Each named move below is a turn or a mirror, shown by a few rows before and after it. Which moves, in which order, take the first row of each later pair to the second? The first pair is answered.
move A:
-0.564	-0.323	-0.008	-0.659	-0.584	2.204	2.111	-1.266	-0.873	2.462	3.160	-3.737	-3.678  ->  1.841	3.027	1.456	1.759	-1.229	-2.632	0.058	-2.730	-3.419	0.961	2.329	-1.579	-2.208
-0.616	1.340	1.980	2.095	-1.294	-4.661	-0.786	0.274	1.399	-2.801	0.045	1.701	3.546  ->  -3.047	-2.821	0.096	-0.678	-0.071	0.980	1.793	2.817	4.398	-0.826	0.433	-1.411	1.245
-1.458	-0.186	0.531	1.387	-2.007	-1.648	-1.549	3.949	-0.059	-1.186	0.613	0.473	-1.238  ->  -1.880	-0.840	0.124	0.981	-2.116	-0.723	-1.421	4.213	0.337	-0.411	0.730	0.262	-1.342
-1.609	-0.889	-2.175	-3.738	2.482	-0.627	1.851	-0.260	2.258	-1.153	0.126	1.082	0.792  ->  -0.087	1.227	-0.857	-2.590	2.400	-3.332	0.064	-1.105	0.550	-1.828	0.183	2.462	1.649
move J:
-1.261	-0.043	-0.465	-1.622	3.541	1.266	1.147	0.137	1.481	-0.505	-4.066	0.925	-0.859  ->  -0.792	-1.246	-0.503	-2.085	4.446	0.710	0.607	0.408	1.165	-0.311	-2.945	2.316	-1.758
-2.357	0.505	-2.589	0.497	3.472	-1.799	0.935	-0.845	0.609	-0.854	-4.050	1.513	0.587  ->  -1.494	-0.518	-2.343	0.234	3.967	-2.670	0.034	-0.484	0.032	-0.712	-3.461	3.359	-0.717
2.283	1.405	0.334	-0.561	0.520	-2.255	-1.983	-2.686	-2.277	0.115	1.387	2.470	-0.786  ->  0.471	3.913	-0.092	0.251	-0.389	-0.276	-0.234	-3.705	0.003	-0.213	-1.280	-1.098	2.473
-0.232	3.064	-3.457	-1.855	0.641	-3.273	-3.239	-2.189	1.130	2.206	2.553	-0.871	1.419  ->  0.181	3.187	-3.314	-1.433	0.787	-3.432	-3.461	-1.796	1.244	2.163	2.817	-0.308	1.164
move V:
2.252	-0.865	1.987	2.360	0.713	0.151	-2.801	1.376	-0.706	1.358	2.375	0.486	-1.080  ->  2.133	-0.429	2.102	2.621	1.487	-0.344	-2.476	0.177	-1.374	1.080	1.421	0.919	-1.385
-0.383	-1.251	0.153	0.496	1.453	0.626	-0.423	1.864	-0.829	0.829	-1.959	0.600	-1.447  ->  -0.603	0.275	-0.095	1.186	1.540	0.263	0.062	0.917	-1.333	0.602	-3.082	0.053	-0.859
-1.697	-2.146	-0.163	0.388	1.423	1.083	3.544	4.171	1.234	-0.478	-3.352	0.275	3.554  ->  -1.217	-2.806	-0.051	0.276	1.657	1.142	3.653	4.163	1.057	-0.686	-3.305	0.867	2.531
-1.313	-0.737	-1.290	0.936	0.605	2.509	-0.280	-1.734	1.291	1.465	-1.043	-3.078	2.201  ->  -0.994	-2.879	-1.118	-0.171	0.563	2.796	-0.226	-0.221	1.572	2.014	0.282	-2.585	0.517
move C:
-0.088	-1.612	-0.219	-3.107	4.188	-2.797	-1.625	0.582	-1.660	-0.274	0.049	6.126	-3.835  ->  -0.322	-2.216	0.326	-2.036	3.676	-1.734	-1.400	0.407	-2.887	0.636	0.074	5.141	-5.580
2.230	-3.030	0.904	-2.082	1.361	-2.394	-2.810	2.429	0.823	-0.294	2.554	3.185	0.940  ->  2.053	-1.838	0.456	-2.627	1.828	-3.191	-3.026	0.744	-0.086	-0.074	1.657	4.081	0.451
-0.085	2.756	-0.271	-0.749	3.342	-1.321	-0.969	-1.029	2.070	-0.268	-2.999	-0.616	0.437  ->  -0.304	2.246	0.584	0.159	3.483	0.174	-0.590	-1.761	0.891	0.320	-3.183	-1.316	-1.169

(2 to 3 moves a pair)
0.266	-0.461	0.722	-0.449	-1.696	-0.702	2.336	4.832	4.379	-1.571	1.311	-3.075	5.453  ->  0.789	3.406	-0.347	-0.320	-0.047	-5.012	0.530	0.915	1.984	-2.847	-0.504	-0.206	6.327
A then C
-3.097	-0.400	1.402	3.166	-4.022	2.112	3.499	3.613	3.120	-0.871	-0.568	-5.442	3.815  ->  2.233	-1.629	4.382	3.002	-2.193	-4.853	-1.880	4.037	-2.458	-1.645	3.742	2.996	-0.875
A then J
-0.070	-0.820	0.371	-0.369	1.890	0.790	-0.290	-2.503	-0.943	1.551	1.513	-0.080	-4.114  ->  0.514	-3.070	1.133	-0.126	0.112	0.958	0.343	0.799	0.912	1.212	3.002	-1.695	-2.096
C then C
1.237	-2.860	1.402	1.359	-0.233	0.051	-1.624	1.645	-2.157	1.573	2.375	0.493	-4.417  ->  0.162	-3.100	0.855	0.649	-0.976	1.612	-0.292	2.723	0.007	1.302	2.589	-1.828	-2.662
J then V then J
-1.749	-1.387	-0.313	1.972	-0.691	3.689	2.397	1.389	1.193	0.362	-2.988	-2.647	-0.386  ->  2.291	-0.183	2.213	2.770	-0.346	-3.538	-1.595	1.517	-2.269	-1.523	-0.373	3.266	-0.025
C then A then J
1.780	-4.178	3.522	3.499	-0.426	-0.838	-1.261	3.567	-3.061	-1.438	0.603	1.730	-2.705  ->  -0.803	-5.090	2.102	1.832	1.056	3.319	1.263	3.566	-1.146	-0.370	-1.842	-0.240	-3.786
V then A
-1.406	5.535	-0.571	1.026	0.255	-1.020	1.411	-3.840	0.617	-0.458	-3.424	-1.567	2.352  ->  -2.872	3.048	-1.075	1.068	0.367	3.022	2.355	-3.470	1.005	1.150	-3.143	-3.574	-0.565
C then A
-0.071	-0.936	1.244	-0.300	-1.954	-1.602	-0.404	1.771	3.659	-1.367	1.137	-2.584	0.985  ->  -0.356	2.171	-0.185	-1.178	0.904	-3.241	-1.338	-2.909	1.574	-1.157	-1.729	-0.618	-0.403
C then C then C
-3.318	2.386	1.750	2.816	-1.837	0.511	1.194	0.487	0.941	-0.306	-0.378	-2.271	1.797  ->  -3.607	0.972	0.969	1.522	-1.764	2.117	1.846	1.204	1.347	0.451	0.167	-2.897	1.196
J then A then J
-1.806	0.426	-0.423	0.036	0.302	1.960	0.986	0.751	1.404	-0.151	-1.671	-1.547	-0.029  ->  -1.703	1.200	-0.443	0.906	1.029	0.904	1.219	-0.543	0.083	-0.018	-2.811	-0.437	-0.891
J then V then J
-3.691	0.956	-2.804	-3.081	2.384	1.915	2.719	-2.504	2.252	0.230	-3.885	-1.319	1.437  ->  -0.484	-1.292	0.294	-0.975	3.135	-0.862	-1.267	-1.958	-3.778	0.910	-0.767	4.433	-5.415
J then A then C
-0.089	3.163	-0.323	-1.479	-0.977	-2.417	0.326	-2.445	0.004	0.343	-1.393	0.298	2.174  ->  -1.346	1.067	0.069	-0.256	-0.801	1.942	1.117	-2.511	-0.979	2.134	-1.540	-1.743	-1.803
C then C then A
